Where one turn sends some rows of the set: a few examples, then the rows asked:
nem: [-15.3   3.8  10.2  24.0 -12.8   9.0   0.6  39.7  21.0  -8.2   3.2 -21.3
  11.6 -15.8  14.8  15.5  -0.2  14.0   0.3  -7.4   4.2 -10.8  -6.7  -6.4
 -12.5  -3.0   4.9  -9.4  -0.5 -15.1 -15.6  -8.1  23.4]
Matin: [ -3.2 -17.7   0.3  -5.4  32.6 -17.1 -12.0  15.8  -3.7   3.7   5.3  23.4
  -4.7 -12.5 -24.4  16.7   2.7  14.3  -0.5 -23.0 -15.6 -11.4  13.1  12.1
  -6.0  12.9   1.5  -1.0  -4.3 -10.7  18.9  23.9 -17.8]
setag: [ -1.3 -16.1   4.3 -18.1   7.6 -15.1  14.0  -2.4 -27.5  11.3 -20.8   1.2
  -2.1   6.5  -9.3 -16.8 -11.0 -22.0   2.5 -31.0 -19.0  -2.9 -15.5  -4.6
   8.9  28.8   3.6 -10.9   9.6   0.8 -17.1  -6.9 -18.5]
Notiv: [-13.6   2.9  21.8  10.4  10.7  17.2 -16.3  -2.6  -7.3  20.9  -1.5  29.5
 -13.2   2.6  19.2 -25.4  -6.3   8.0   7.4  20.0  12.1  -4.4  -7.7  20.4
   7.6   2.7  -1.6  15.1  -9.5  18.3  26.4  13.9  -6.4]
diget: [  6.9 -24.1   3.8   0.7   5.3  10.6 -12.3  26.7  -1.9  14.5 -16.3   0.1
  16.4  -3.3  -4.4   2.8   7.2  -2.5 -14.0  21.9   9.8 -25.8  -9.2  19.8
 -13.1 -29.4 -26.7  17.0 -16.2  13.1   7.1   3.9   0.0]
Vasug: [  7.0 -17.8  -3.2  15.9   6.4  -6.7 -13.8  -9.4   9.5  -4.5  -5.6 -14.0
  20.8  13.2  18.7  14.7  15.3 -18.2 -20.6  -9.9  -4.8   2.9  -0.8  -1.3
 -24.7 -32.8 -14.0   8.5  -7.7  19.3   3.8   5.1   9.3]
lekav: [  5.1  -6.2  -3.4 -18.6   8.9  12.7  -5.0  15.0  -5.8  -4.0  -5.6  13.0
 -23.4 -13.0 -20.9 -23.8   3.2  -1.1   7.4  42.9   3.4  -7.5 -29.0 -22.0
  -0.5  -1.4  -2.9  22.8 -24.5 -14.4  12.5  -1.5  11.8]
Zugo: [  8.8 -20.1   4.0 -20.5  14.8   9.8   1.4 -12.3  -3.7 -31.9   3.4  20.1
 -14.4  -6.0  -9.3  -9.5  -6.0 -16.1   2.3  20.2  -7.9  18.6 -21.5 -33.5
   9.7 -15.1   5.5  -2.3 -10.2 -19.1 -17.0  -9.6   4.1]
duri: [  2.2 -34.6  -7.0  -4.8  23.1 -16.5 -11.0   4.1   5.8  16.2  -6.5  23.8
  -0.7 -13.5 -19.2   5.3  -1.9  10.8  -0.5  -7.2 -22.5   3.3   8.9   2.4
  -0.9  16.9  -0.4   4.1  -8.6 -25.8  23.9  35.1  -0.4]
domo: [ -3.4  -3.6  -3.3  -2.5  19.4 -22.4 -12.2   2.7   4.8   3.1  -8.1  13.5
 -15.3 -11.8 -21.7  13.2   3.9  13.3   8.3 -11.0 -20.2  -5.2   8.5   8.0
   3.6  22.6  -5.7   2.7 -10.5 -23.0  35.2  33.8  -8.5]
bev: [ -3.5  -5.5  -0.7  -0.4   3.8   7.9   8.4  -2.5 -28.2  -0.5 -10.9 -25.3
  17.3  -7.7  -6.4  -0.9 -11.8 -37.1   5.2 -12.8   1.4  18.6 -36.6   5.5
  23.0  12.1 -12.1 -11.1  -8.7   2.9 -19.8 -14.1 -21.1]
nade: [ -7.9  10.9  14.8   7.2  21.7 -15.2   2.8 -20.1  -8.3   7.9 -15.4  25.3
 -12.3  29.4  15.1 -22.6  10.1   2.9 -11.2 -18.5  -2.4  -2.3  -6.6   1.8
   7.2   7.3   0.2 -13.8  17.9  23.6  24.4  13.0   3.5]
tez: [-10.0  10.7  18.5   3.7 -13.6   5.6   2.3  10.9   9.5 -10.6  -9.3 -19.0
  -2.7 -20.9  -1.0   0.5 -25.7  -5.1  28.6 -13.4   5.9  -7.6  -6.5   1.2
  10.7  24.3  15.6 -11.1 -10.5 -12.5 -21.6 -14.8 -14.2]
fupit: [-33.1   1.9  -1.1  -5.2  -2.3  13.7  14.4  31.1   9.1   0.6  12.7 -20.3
 -10.4  -6.3  18.5   9.4  23.4  19.7  11.2   6.6  -9.6  23.8 -13.8  12.7
   5.0   2.3  -7.2 -17.7   5.0 -14.5 -25.1 -12.5   7.1]
budep: [-20.0   8.6   7.2   8.8  15.7  10.3   1.3 -29.5  22.0   7.3  -6.2  -8.1
  -6.9  14.6  23.0 -13.5  22.4  14.2  11.7  15.5   7.0  25.7  -1.6  15.6
  -2.6   3.7  11.2  -6.4 -10.5  24.4  21.8   1.7   6.2]
Salun: [ -2.6  15.0 -15.0  -0.7  22.9  11.4  13.8   0.4 -14.4 -19.1   0.8   5.7
 -14.2  -0.2 -18.3 -14.4   7.9 -17.7  -3.0  18.7   4.7  21.3 -52.1 -29.0
  20.8   1.4  -5.0  -9.9  -9.3  -5.7   0.2 -14.9  10.3]
zev: [ -0.9  11.0  19.0  21.5   7.0  13.3  -4.7 -15.4  31.9  -6.8  -7.4  18.7
  -2.6  -0.2  14.9 -24.0 -11.7  14.1   4.3  17.2  16.4   5.4  -1.7 -12.4
   4.4   3.1  25.6  -8.3 -13.3   7.6  15.1   0.5  18.7]
banop: [ -5.6 -11.1  10.2 -15.9  -5.9   9.7 -10.0  10.9 -25.1  14.6 -10.8 -13.2
  -3.4 -20.2  -6.9  -8.1 -16.3 -19.3  25.9   4.0   0.2 -18.5 -15.2  15.8
   1.6  21.9  -3.0  19.0 -19.6   3.0  -3.7  -4.8 -31.9]
Kipi: [  5.0  -7.3  -8.0  18.0  14.6   3.7   6.1   3.5   1.5  -0.7 -19.7 -12.0
  25.5  10.7  -2.5   0.7  15.3 -18.9 -25.4  12.2   8.8   9.3 -32.9   5.2
   8.0 -30.0 -28.3  -7.7  -9.2  12.7   3.9  -2.5  14.3]
naz: [ -7.6  -6.9 -11.7  -9.4  -1.4 -12.4   6.4   1.7  -3.0   8.8   5.4  -0.3
  -8.3  -9.8  13.2   1.4 -17.1 -34.7  22.5 -22.3 -21.4   9.1 -16.5   3.7
   6.5  18.8  -4.9   1.9  -4.9 -11.2 -19.3 -21.7 -28.6]
kote: [  5.7  -1.0   8.6  29.3  -0.3   0.6  -1.0   9.9  44.0   4.5 -21.4  -2.1
  22.9   3.5   8.8  -0.3  -7.1   5.6  -4.9   1.8  14.8 -17.2   2.1  17.2
  -6.4 -18.9  -1.7 -10.4 -12.0  16.8   1.7  -6.2   7.6]
loko: [-29.1  14.0  16.9   4.7  -8.8  13.3  -9.3  48.6 -19.4   2.1  11.1  -8.5
 -23.5 -12.5  11.3   5.3  11.0  14.6   7.4   9.4   4.7 -13.7 -16.8   7.4
   0.7   4.0 -19.1  12.9  -4.6 -10.8   3.9   5.5   7.2]
biv: [ -6.7  22.7   9.5  10.0  27.0  -1.5  -9.1 -26.4  14.8 -16.5   5.1  36.7
 -18.6  20.7  14.9  -7.9  -0.9  -8.1   5.1   0.4   5.7   3.4  -5.5   7.2
  10.2 -18.2  -2.3  -7.6   3.1  18.5  18.8   0.0 -13.7]
vafip: [ -3.6 -19.7 -10.1   1.4   3.9   4.3  11.7   6.5  31.9  16.0 -21.2 -28.1
  19.1   9.2   8.6   5.0  25.8   6.6  -0.8  18.3  -2.2  14.6  -4.9  25.7
  -6.4 -21.7 -19.4 -10.0  -8.9  11.4  -7.2  -6.4   8.8]
nomi: [ -3.3   5.2 -10.0 -21.5  25.8  13.5  11.0 -16.0  16.1 -24.9   0.0 -11.5
 -15.6  -1.1 -22.5 -12.4  27.6   9.6  15.2  29.2   4.2  14.6 -17.1 -18.6
  -4.4  -3.6  18.8  -6.4 -19.2   8.4  -1.6 -18.2   4.2]
zalev: [ -2.1 -18.4   8.4  -8.3  19.0 -12.4 -17.5   5.4 -11.9 -12.4  -3.4   4.2
  -8.0 -15.7 -29.8  16.3   7.7  14.1  -0.3 -12.3 -15.3  -6.0  12.9  -1.7
  -5.5  12.7  -1.3  -1.2 -10.2 -22.5  23.7  38.7  -1.3]
ruf: [  6.7 -22.5   0.0   0.5   2.6 -20.4   9.2   4.2  -6.1   6.5 -34.3 -12.6
  17.7  17.9  -0.3   0.3  20.5  -7.6 -26.1 -13.0  -9.9 -12.4  -7.8  -1.9
  -8.3 -18.2 -22.1  -7.7   6.8   9.2   2.8  14.3  19.1]
Sifi: [-23.7  12.8   6.9   3.5  -5.5 -15.6  13.9  32.2 -18.0  -0.2 -12.8  -2.8
 -24.0  10.4  13.8   0.2  15.9   3.3  -6.2 -22.8 -19.1  -1.1 -19.0  -5.4
  13.0  15.0 -20.3 -16.3  24.6 -20.6  -6.0   9.3  17.8]
Femit: [ -9.9  12.9   6.5  21.9  22.5  11.0  -3.2 -27.5 -11.4   6.3  -3.0   9.1
   5.5  14.8  19.9 -20.0  -3.5 -17.3  -5.7   2.7  16.6  26.3 -30.0   4.1
  17.2   4.7  -1.8  -7.7  -3.9  28.4  19.5  -0.7  -1.9]
pabo: [ -6.3 -17.6   9.5  -3.5  24.7 -11.2 -11.4  15.2   4.2   2.0  -3.6  31.3
 -10.4 -10.9 -21.2  10.8  -1.6  20.7  -1.3  -6.1 -15.5   0.1  10.1   9.6
  12.7   6.2 -10.1  -8.7  -2.4 -32.2  17.1  34.6  -4.0]
Reru: [ 14.6   5.7  -7.1  -1.5   6.4   4.0   4.6  -0.1  26.5 -15.0  -8.3   1.0
  -4.6 -15.2 -21.1 -17.6 -16.3  -5.0  18.2  13.0   6.5  -7.7 -17.9 -32.1
  -4.6  10.7  28.0  -4.1 -26.8  -9.7  -8.4 -20.6   4.1]
Dolu: [-31.1  19.2   0.4  27.1   3.0  11.1   5.2  25.8 -18.4   1.3  10.0 -12.9
   0.1   1.3  26.0   5.5  15.7  -7.7 -10.5  -9.4   6.0  23.9 -39.2   3.2
  16.6   4.4 -20.8 -13.6   7.5  -4.2  -3.3  -2.4  13.8]
Dekuf: [  7.6  -5.3   0.3 -21.6  19.2 -11.1  16.7  -3.1 -13.5 -22.5 -19.3  22.1
 -22.6  11.0 -22.9 -25.2  14.2  -4.2 -12.3   9.8  -9.1  -1.5 -22.9 -38.2
   9.2  -2.7   5.2 -13.5   4.4  -7.7  -0.2   6.5  18.3]
Bal: [-15.5  -5.6   9.6 -26.2  11.6   9.5  12.0  -6.5  -1.9  -3.4  -2.1 -23.1
  -0.7 -10.1  -9.8  -3.7   1.8  -2.8  28.8  -2.1  -3.2  15.4  -8.9  14.7
   7.9  15.6  13.6 -16.6  -7.4  10.0 -27.9 -24.0 -32.1]
zatul: [-22.2  13.1   7.6  12.0 -18.5  -6.3  -2.3  18.2   5.6 -20.9  -9.3 -21.2
 -18.8  -1.7  25.4  20.6  10.7  -6.4   2.2  -3.3 -16.1   9.0 -10.7   2.9
  12.9  -8.2 -31.5  -3.7   1.4 -29.8  -6.6   8.8  14.1]

banop goes to Notiv
tez goes to zev
Now find these:
duri goes to Matin
Bal goes to budep
zatul goes to Zugo
setag goes to nade
Femit goes to Dolu

